111 -31 -68 1 59 -11 -45  dela
1 -19 -31 59 -68 59 -19  nibe
3 60 -11 51 -68 -11 -45  pas
-5 95 1 77 8 -19 -101  tum
count nibe: 59 => 2
which: 1 -19 -31 59 -68 => nibe

-8 24 -72 -73 -61 65 36 104 -102 -34 95 45 : fugol
-64 42 -30 -58 70 -41 -64 -80 37 87 -51 106 : muv
-69 77 -34 -53 -59 54 -50 20 -34 41 -51 60 : Peg
46 84 -17 -19 -51 -99 -49 -103 -93 7 54 107 : dit
68 -92 -81 -92 -88 -92 -38 -102 68 -2 64 -78 : fefu
73 58 -75 -41 -58 21 -29 -88 30 -67 7 -94 : Vab
-76 -64 89 -11 -32 58 -20 -31 -14 -65 34 -65 : pigu
-40 -99 -19 79 58 47 -103 93 80 -57 -87 -103 : kopif
count pigu: -76 => 1
which: -67 7 -94 => Vab
count fefu: -93 => 0
count muv: -64 => 2

-21 0 13 29  Gano
19 0 -22 30  pofep
-21 -21 -21 33  ded
18 0 24 8  bevop
22 1 -113 14  tegis
3 1 118 -21  Nivu
0 -2 -2 10  duzet
1 -20 -44 -44  pasud
count Gano: 13 => 1
count ded: -21 => 3
which: -21 0 13 => Gano
count pasud: 1 => 1
count duzet: 0 => 1
which: 0 24 => bevop

-57 69 -97 39 -79 -1 -57 12 = bupor
48 79 -28 23 -80 -99 41 -16 = Led
69 -79 38 69 38 38 -1 12 = Tuk
which: 69 38 38 -1 12 => Tuk
which: 69 -79 38 69 38 => Tuk
count Tuk: 38 => 3

-18 54 37 -27 24 31 25 7 8 -29 18 32 50 10 -34 -24 33 -23 11 14 54 0 -11 18 -26 -9 -26 28 -32 -31 53 49 56 49 32 -27 -9 62 16 32 23 56 14 10 30 61 47 38 13 50 38 5 31 -27 23 52 9 -18 -4 27 42 16 43 : keleb
84 -117 -26 0 19 26 53 74 37 62 58 50 -36 60 -7 95 -33 27 -36 -18 -77 -10 54 39 -36 -34 4 67 -9 53 12 -52 -115 -31 -39 77 72 24 -32 -34 2 -115 -9 -78 57 -46 -111 -1 -11 -108 -86 -21 21 20 2 12 67 32 31 42 -7 -36 -21 : vuve
-1 -36 18 0 0 66 5 7 -39 -38 -10 62 -19 38 -66 57 40 29 8 -37 -46 17 19 -54 -38 53 -47 81 15 65 41 -34 -20 18 -25 37 30 60 -1 32 -3 -12 -22 -42 47 8 -44 22 -38 -11 -17 64 9 -61 -3 33 23 71 23 76 -8 54 -46 : bodo
-38 0 66 18 -36 5 -39 -1 0 7 -36 -4 27 -5 14 14 30 36 26 3 -9 32 5 -50 38 73 10 -1 56 48 -12 -13 26 3 -1 16 0 -15 21 27 -5 29 -2 38 -15 -3 17 -3 -8 30 25 60 -16 -5 38 -15 -16 -12 16 13 -30 54 -31 : Mora
-24 44 -14 54 -36 -54 -59 -52 -16 13 -50 -74 41 -49 79 -34 -6 22 22 17 13 23 -13 -30 87 50 56 -85 65 7 -70 -2 38 -26 9 -12 -31 -93 22 -3 -14 35 9 72 -75 -28 50 -36 16 37 38 19 -42 47 -14 -66 -51 7 -4 -63 -48 18 -16 : Zokid
64 -97 -1 17 17 66 40 58 4 28 34 77 -79 71 -32 114 12 54 -1 -19 -80 18 59 -9 -31 31 -14 102 24 96 35 39 -85 -7 -37 89 77 53 -13 6 5 -79 -13 -67 71 -25 -97 17 -26 -73 64 43 23 -14 5 29 65 84 47 84 4 24 -44 : dadum
52 -37 -3 -13 29 13 51 55 47 44 57 31 -40 36 3 35 -19 -2 -12 6 -5 -11 27 60 -23 -47 9 34 -27 -2 24 6 -41 0 2 27 37 30 -11 -17 18 -43 12 -31 41 0 -34 14 16 -42 -32 -35 31 25 18 26 46 -12 13 17 38 -35 28 : piz
count Mora: 37 => 0
count dadum: -36 => 0
which: -4 27 42 => keleb
which: 54 -1 -19 -80 18 59 -9 => dadum
which: -1 -36 18 0 0 66 5 7 -39 -38 => bodo
count vuve: -36 => 4
which: -23 -47 9 34 => piz

3 44 20 -12 -39 31 17 -62 8 77 -14 42 73 73 8 -34 -4 5 -19 37 20 15 11 30 -7 6 -14 -5 14 -6 -21 6 -27 5 1 73 -9 -31 1 2 3 76 25 47 -28 62 -50 74 59 2 -2 32 -9 50 -32 1 -33 = Bunik
2 -11 28 36 78 16 -42 -8 93 28 57 -120 41 -51 -61 50 102 0 45 -63 -67 -90 37 8 -3 95 26 110 -92 12 117 -25 39 93 83 -2 -35 50 -3 -55 -72 -42 -26 -90 -27 10 30 -29 -12 69 -23 18 -64 -25 5 25 -113 = ledip
3 44 20 -12 -39 31 17 -62 8 77 -14 42 73 73 8 -34 -4 5 -19 37 20 15 11 30 -7 50 -14 -5 14 -6 -21 6 -27 5 1 73 -9 -31 -7 2 3 76 25 47 -28 62 -50 74 59 2 -2 32 -9 -44 16 -76 -101 = tavub
45 35 23 -13 -25 30 2 -78 10 85 -23 28 48 60 6 -26 21 12 -14 17 1 12 15 38 -11 28 -16 7 0 4 1 5 -30 28 18 79 -16 -44 -11 0 -15 69 16 40 -34 71 -51 67 58 9 -19 42 -40 50 -53 68 43 = Kagip
37 44 20 -12 -39 31 17 -62 8 77 -14 42 50 73 8 -34 -4 5 -19 37 20 15 11 30 -7 3 -14 -5 14 -6 -21 6 -27 5 1 73 -9 -31 -7 2 3 76 25 47 -28 62 -50 74 59 2 -2 32 -9 50 -32 67 65 = zaka
-26 -41 -10 27 61 -24 -6 88 -6 -80 2 -25 -52 -73 -34 56 19 14 37 -30 -8 15 0 -34 24 12 30 14 6 27 37 13 44 8 12 -72 29 43 24 21 15 -77 -16 -34 53 -58 76 15 -55 8 15 -22 23 -43 47 -70 -60 = sim
which: 30 2 -78 10 85 -23 28 48 60 6 -26 21 => Kagip
count Bunik: 1 => 3
count sim: -34 => 3

24 16 40 -3 54 28 : Tidag
-48 -61 -56 -51 72 -25 : Zok
9 37 81 22 -44 33 : mibal
-88 -43 -43 -43 82 -43 : fogu
48 70 60 12 -63 28 : goge
39 55 24 -59 -21 -79 : kur
92 55 57 94 58 92 : lufe
which: 12 -63 => goge
count lufe: 58 => 1
which: 92 55 => lufe
count fogu: -43 => 4
count lufe: 55 => 1
which: -63 28 => goge

50 14 115 33 : Sor
50 -74 39 -19 : Zek
54 -71 41 2 : zadu
-28 -44 57 57 : baz
44 115 14 0 : sinu
-36 57 -36 -36 : voroz
41 111 38 15 : gebos
which: 14 0 => sinu
which: 57 -36 -36 => voroz
count voroz: -36 => 3
which: 115 14 => sinu
count baz: 56 => 0
which: 57 -36 => voroz

74 6 17 -10 -3 12 : Sek
75 26 9 71 71 8 : bonis
28 17 -10 17 28 28 : Taduk
30 29 -17 -17 29 29 : larad
count Taduk: 28 => 3
count bonis: 76 => 0
count larad: 29 => 3
count Sek: 74 => 1

-63 9 -50 4 58 26 14  Vabad
27 15 -75 -69 56 49 60  pitad
39 71 -28 -45 -44 -62 -61  Beb
-18 -80 47 19 25 36 26  bivur
-21 16 -92 -14 98 76 101  pame
26 -34 23 -26 -10 -54 -12  Nul
36 54 -68 54 7 2 54  teg
-55 -35 -77 40 106 85 40  Bar
69 48 29 -40 -88 -65 -69  vuf
17 -41 -12 106 85 40 36  fimet
count teg: -68 => 1
count Bar: -55 => 1
which: 40 106 85 => Bar
which: 54 7 => teg
which: -45 -44 => Beb
count vuf: -40 => 1

